One vector is turned by the same rotation once a tick. Each row is the vector after some number of ticks, and that number follows the row.
The counts run from 0 to 704.
[174 138 137 106 140 125 127 113 125  75 187 143  82 149  75 193 120 121
 122 125 131 123 119 151 107 155 125 110 104 127 154 141 129 117 127 176
  77 159 129 133 127 139 119] : 497
[180 156 133  88 121 113 132 126 128  72 186 128 104 130 111 174 128 122
 129 116 119 127 145 171 105 176 131 109 110 185 151 163 129 122 138 167
  97 121 128  91 101 129 115] : 113
[115 128 132  80 134 127 128  91 187 101 165 105 189  93 120 106  88 147
 163  90 127 141 141 127 103 139 115 124 120 142 153 134  99 145 121 165
 178 118 118  74 146 152 128] : 599
[ 87 129 164 141 162 115 108 103 115 133 158 122 150 134 129 128 100 181
 120  98  84 136 100 156  90 124  82 127  75 129 112 123  91 147 151 156
 141 113  92 135  99 140 177] : 394
[146 132 117  90 190 138  90 131 134 162 125 137 106 126 152  94 116 143
 124  79 123 129 116 126 139 138 130 148  63 155 137  93 104 144  76 141
 140 140  96 106 109 113 179] : 131
[101 106  99 114 182 134 137  76 155 114 149 150 132  87 138 126 136 132
 157 110 122 164 123 139  84  94 111 128  88 112 153 127  83 134 116 181
 104 137 119 117 143 186 157] : 663
[145 146 179 114 150 134  93 119 105 122 174 111 103 149 111 142 104 149
  94 114 122  94 110 151 104 172 104 110 108 165 125 143 127 119 168 185
 124 115  96 139  88 106 147] : 46
[150  98 162  84 125 138  87 108 122 109 167 154  91  94  95 132 111 127
 119 121 115 139 120 146 118 123 116 124  62 130 169 144  92 139 137 203
  95 152 121 145 125 151 150] : 467
[133 152 144 124 141 115 158 127 133  76 161 142 101 167  82 201 110 169
 152 106 109 123 121 148  89 131  93 137  93  87 133  88 125 142 106 108
 129 158 107 120  99 107 135] : 301
[189 141 161  81 159 130  89  97 143 122 144 109  52 127 131 125 117 125
 113 102 123 127 121 125 139 156 123 140 121 131 157 142 118 132 121 183
 149 160 118 117 134  87 121] : 156
[ 83 128  87 120 179 111 129 128 123 119 151 159 144 112 150 148 123 155
 140 104  95 148 126 164  99 120 105 137  74 150 117 117  98 154 102 123
 108 123 118  96  84 154 186] : 170
[135 154 129 113 149 109 145 118 133  75 157 131 100 162  88 197  97 158
 140 103  98 127 127 156 109 140  74 138 133 100 129 116 145 141 116 105
 132 164 119 111  92  93 131] : 300
[132 153 147  96 125 117 125 139 146 118 169 121 180 137 106 131 100 170
 139  65  92 131 120 142  97 155 137 129  62 138 121 109 124 155  93 109
 151 101  93  82  97 146 126] : 106
[ 96 114 145 129 161  88  86 102 100 115 155 138 118 152 108 152 100 161
 117 106  80 144 102 160 105 128  70 151  96 125 124 140  90 144 137 140
 142 162 108 141  99 108 184] : 12
[129 134 161 105 112  98 145  95 147  90 161 131  97 133 113 169 130 169
 138 104  97 117 140 130  71 121 101 170  96 119 164  94  98 162 113 139
 136 146 117  98  86 123 130] : 305
[129 118 108  52 167 135  96  93 167 128 132 128 125  94 131  99  73 129
 142  84 128 147 137 124 143 127 104 155 115 106 155 111 127 143 101 139
 176 165 129  91 133 104 143] : 443
[162 149 133 106 160 152 141 104 161  81 176 114 109 153  56 168 104 122
 149 115 166 119 134 116 110 159 120 105 119 112 136 110 139 115 110 169
 134 163 115 122 166 125 110] : 184
[127 153 131  98 155 148 154 133 168  96 152 123 153 106 141 151  84 162
 165  70  85 198 113 162 121 126 104  99 109  93 108 141 127 148 135 106
 155 114 117 100 144 149 125] : 259
[118 145 157 147 127  81 151 102 130  76 168 117 106 159 118 178 134 171
 126 108  87 139 128 167  68 150  94 137 103 145 131 144  91 145 140 135
 132 121 112 110  97 129 131] : 78
[182 135 174  78 114 103 106  87 157 105 159 101  89 122 118 113 118 140
 112 101 124 129 137 122 115 165 124 150 116 150 174 145  90 149 123 189
 162 148 116  97 133 101 116] : 535
[173 168 104  97 193 133 114 153 142 103 153 116 113 168  97 149  83 121
 141  87 134 140 116 147 163 173 129 114 112 146 100 121 141 116  87 118
 148 168 109 107 138  93 156] : 675
[166 135 145  82 122 103 107 133 135 107 152 129 104 136 117 147  87 152
 121  77  71 178 116 155 151 138 116 148 101 111 130 139 118 160 102 102
 157 159 124 110 122  92 129] : 644
[120 169 107 104 207 158 119 142 139 133 159 118 167 135 132 133  98 133
 131  85 133 103 120 156 114 159 121 102  98 163  98 106 157 106 125 137
 125  87 101  99  84 133 149] : 137
[105 115 139 131 153  98  98 113 106 114 148 147 109 139 106 149 113 161
 128 116  90 134 112 155 114 131  85 155  62 136 127 110  75 158 120 145
 133 163  99 137 108 113 198] : 13
[153 165 106  83 173 145 108 151 128  93 165 131 115 152 103 168  73 121
 127  96 113 145 118 166 162 159 102  99 130 125 101 145 178 106 118 109
 122 151 126 109 109  85 138] : 295
[118 150  98 117 230 155 129 110 151 141 131 124 110 143 113 140  98 138
 152  87 150 147 103 124 120 122 105 120 105  78 108  90 141 118  98 133
 132 150 101 119 148 130 157] : 97
[115 135  93 119 203 127 109 117 104 119 161 145  97 158  96 170 113 118
 125 117 146  98 120 147 102 140 104 136 102 144 117 103 137 109 107 151
  91 161 110 137  83 109 179] : 588
[163 162 147  76 124 146 131 142 151  92 174 135 121 126  95 159 115 143
 148 109 140  82 151 135 113 168 123 118  87 161 153  87 134 145 103 156
 127 123 107  98  84 108 129] : 336
[159 154 147  81 116 119 117 129 136  81 188 114 127 123 118 157 115 124
 107 108  99 118 141 170 105 174 126 116 126 186 142 170 145 118 150 167
 113 110 130  99  83 131 108] : 112
[158 109 136  74 144 142  94 102 135 107 156 158  72  70 150 127 136 111
 125 124 129 142 137 155 136 131 118 127  91 174 177 150  95 142 138 198
  95 148 130 125 118 128 170] : 87
[142 152 188 103 151 132 118 110 148 139 136 104 100 118 183 114 127 182
 128  74  84 176 108 146 100 129 103 130  98 101 132 138  96 161 145 139
 166 102 106 109 115 113 125] : 194
[147 115 146  90 177 125  60 116 114 168 147 120 125 124 123  95  82 137
  85  69 104 162  92 142 137 134 125 132  80 121 120 153 119 128 117 161
 131 126 106 136 134 131 152] : 355
[ 80 117 131 126 184 128 126  68 159 129 141 105 145 105 142 109 115 149
 135  99 126 142 129 133  65 121 101 133 110 126 141 129  89 134 147 190
 147 122 116 112 135 153 144] : 281
